-.51 .62 -.17 .67 .20 -.65 -.58: .62

-.56 -.09 -.17 -.09 -.26
-.36 -.41 .65 -.44 .84
-.10 -.27 -.10 -.25 -.09
: -.09

.03 .31 -.31 -.20
.23 -.37 .68 .18
.23 -.37 .69 .17
: .31

.78 -.59 -.12 -.81 .30 .39: -.59

.44 .53 -.64 .30: .53

.77 .58 .23 .69 .55 .08: .58

-.20 .34 -.29 -.23 .00 -.14 -.71: .34

-.37 -.69 -.50 -.51 .28: -.69

.33 -.06 -.33 .06
-.39 -.07 -.09 -.25
-.02 -.25 -.62 -.37
: -.06
---
 .12   .46  -.65  -.41  -.18   .44 gives .44
-.68  -.23  -.22   .13 gives .13
-.07   .24  -.34  -.65   .09 gives .09
-.54   .03  -.15   .78 gives .78
-.53   .76   .06   .22   .16  -.19   .24 gives .24
 .88  -.42   .37  -.26  -.76 gives -.76
 .11  -.12   .64   .08 gives .08
---
[-7, 34, -43, 8, 3, -5] -> -7, -5

[[100, 60, 74, 155, 154],
 [136, 70, 70, 120, 153],
 [200, 162, 81, 9, 83]] -> 100, 83

[56, 144, 229, 47] -> 56, 47

[[4025, 1405, 1504, 4839, 3102, 5908],
 [5066, 5459, 3612, 5181, 9676, 2514]] -> 4025, 2514

[[43, 453, 575, 749, 181],
 [763, 485, 735, 329, 609]] -> 43, 609

[[-27, -8, 25, 6],
 [10, -26, -35, -37]] -> -27, -37

[[-39, -30, 40, -10],
 [33, 41, -47, -8],
 [-11, -35, -1, 45]] -> -39, 45
---
-.03  -.01  -.04  -.85   .02 ans = .02
-.11   .49   .09  -.61   .76   .38 ans = .38
 .03  -.03  -.01  -.08  -.67   .02   .01 ans = .01
-.11   .52   .65  -.63  -.04   .21  -.68 ans = -.68
-.82   .02  -.08  -.02  -.37   .32 ans = .32
-.38   .17   .70  -.62 ans = -.62
---
[-2, -36, 31, 24, 25, -17] --> -17
[-310, -538, 538, 798] --> 798
[30, 217, 94, 94, 118] --> 118
[7941, 6561, 2639, 8078] --> 8078
[85, 9, 192, 195, 111, 108] --> 108
[93, 15, 26, 61, 13, 78] --> 78
[31, 38, 7, 95] --> 95
[54, 65, 45, 447, 532, 222, 755] --> 755
[-638, -70, 856, -933] --> -933
[208, 24, 89, 84, 115] --> 115
---
-.16 -.23 .04 -.10 .77 -.08 -.63
-.12 -.50 -.51 -.48 -.39 .53 .12
result: -.50

-.14 -.44 .19 .30 .58
.88 .19 -.31 -.55 -.03
.68 .27 .16 -.36 .30
result: .27

.10 .66 .23 -.01
.01 -.01 .04 -.05
.01 .00 -.01 .01
result: .00

.05 -.13 -.76 -.63 -.28 .08 result: -.13

.05 .13 .32 .08 .14 .18
-.01 .04 -.03 -.03 .00 .77
result: .04

.02 -.32 .21 .14 -.42
-.17 -.47 .16 .24 -.52
-.84 -.25 .52 .22 -.44
result: -.25

.12 .42 -.71 .55 .52
-.15 -.31 -.22 .81 -.24
.53 -.06 -.08 .16 -.39
result: -.06

.30 .75 -.33 -.49 -.33 -.59 -.41
-.80 -.33 .02 -.33 .03 -.07 -.46
-.28 -.57 .28 -.24 .34 .06 -.32
result: -.57

-.44 .62 -.33 .52
-.43 .60 -.32 .52
result: .60
---
[33 11 95 55 16] gives 33
[-876  431 -199   15  534] gives -876
[ 41  12 -42 -25  -4] gives 41
[2197 7915 5911 4984 4850] gives 2197
[814 739 172 949 111] gives 814
[ 33 -39   8 -16  46] gives 33
---
[[-113.02, -71.47, 177.93, -140.68, 138.03], [62.44, 76.81, 126.29, 148.00, 184.23]] Out: 177.93
[-125.44, -56.71, -23.01, -16.41, 109.65, -20.98] Out: -23.01
[98.30, 2.27, -110.89, 35.39] Out: -110.89
[[1.63, -1.69, 0.66, -1.99], [1.65, -1.90, 0.52, -1.81], [1.58, -2.13, 0.22, -1.39]] Out: 0.66
[5.411, 8.645, -2.787, -10.842, 16.027, 3.719, 7.495] Out: -2.787
[16.3, 9.4, 13.8, -17.6, 18.3, 5.7, 9.9] Out: 13.8
---
284	525	298	639	350	603
458	206	632	424	709	418
508	603	701	822	531	659
gives 284, 659

-33	-12	24	34 gives -33, 34

6880	3291	2386	1301	9743 gives 6880, 9743

71	51	50	82
20	83	68	48
53	77	58	56
gives 71, 56

8833	6007	8593	2567	6847	2268 gives 8833, 2268

147	94	202	50	16	86
189	100	204	72	105	84
110	131	34	42	69	140
gives 147, 140

5480	5837	3366	6203	6882	5536	2894
8877	8271	5785	6346	5414	5129	4689
gives 5480, 4689

7630	6349	6067	6853	7550	4355	7208
8597	9354	2339	4575	7697	6477	5789
9032	7874	8360	8261	7188	8182	6952
gives 7630, 6952

351	830	91	204 gives 351, 204
---
.00 -.30 -.35 -.34 -.12
-.66 .84 -.58 -.57 -.35
-.58 .37 -.11 -.15 .37
-> -.12

-.35 -.74 .63 .16 .40 -.71
.04 .10 -.03 .01 -.04 -.02
-.12 .58 -.17 .04 -.42 -.01
-> -.71

-.23 -.87 .21 -.54 -.65 -.09 .32
-.85 -.03 -.73 -.84 .15 -.72 -.23
-.13 -.42 .11 -.27 -.32 -.04 .15
-> .32

.41 .65 .71 -.60 .65 -.79
-.63 .43 -.39 .50 -.72 .70
-.11 -.37 -.51 .15 .28 .00
-> -.79

-.18 -.37 .26 .20 .22 -.06
-.42 -.53 .18 .22 .28 -.01
-.17 -.23 -.62 -.01 -.27 -.48
-> -.06

.12 .16 .00 -.11 -.06 -.09 -.14
.23 .34 -.01 -.12 -.09 .64 .64
.02 .03 -.08 -.04 -.02 .24 .23
-> -.14

-.14 -.18 -.51 -.15 -.18 .82
.28 -.49 -.63 .30 -.51 .28
-.54 .40 -.48 -.55 .35 .63
-> .82

.64 .10 -.38 .33 .49 .29
.69 -.55 -.18 .54 .26 -.32
-.68 -.44 .62 -.21 -.79 -.88
-> .29

.49 -.04 .57 -.59 -.10
-.68 -.47 -.02 .49 -.65
-.74 -.10 .14 -.11 -.49
-> -.10
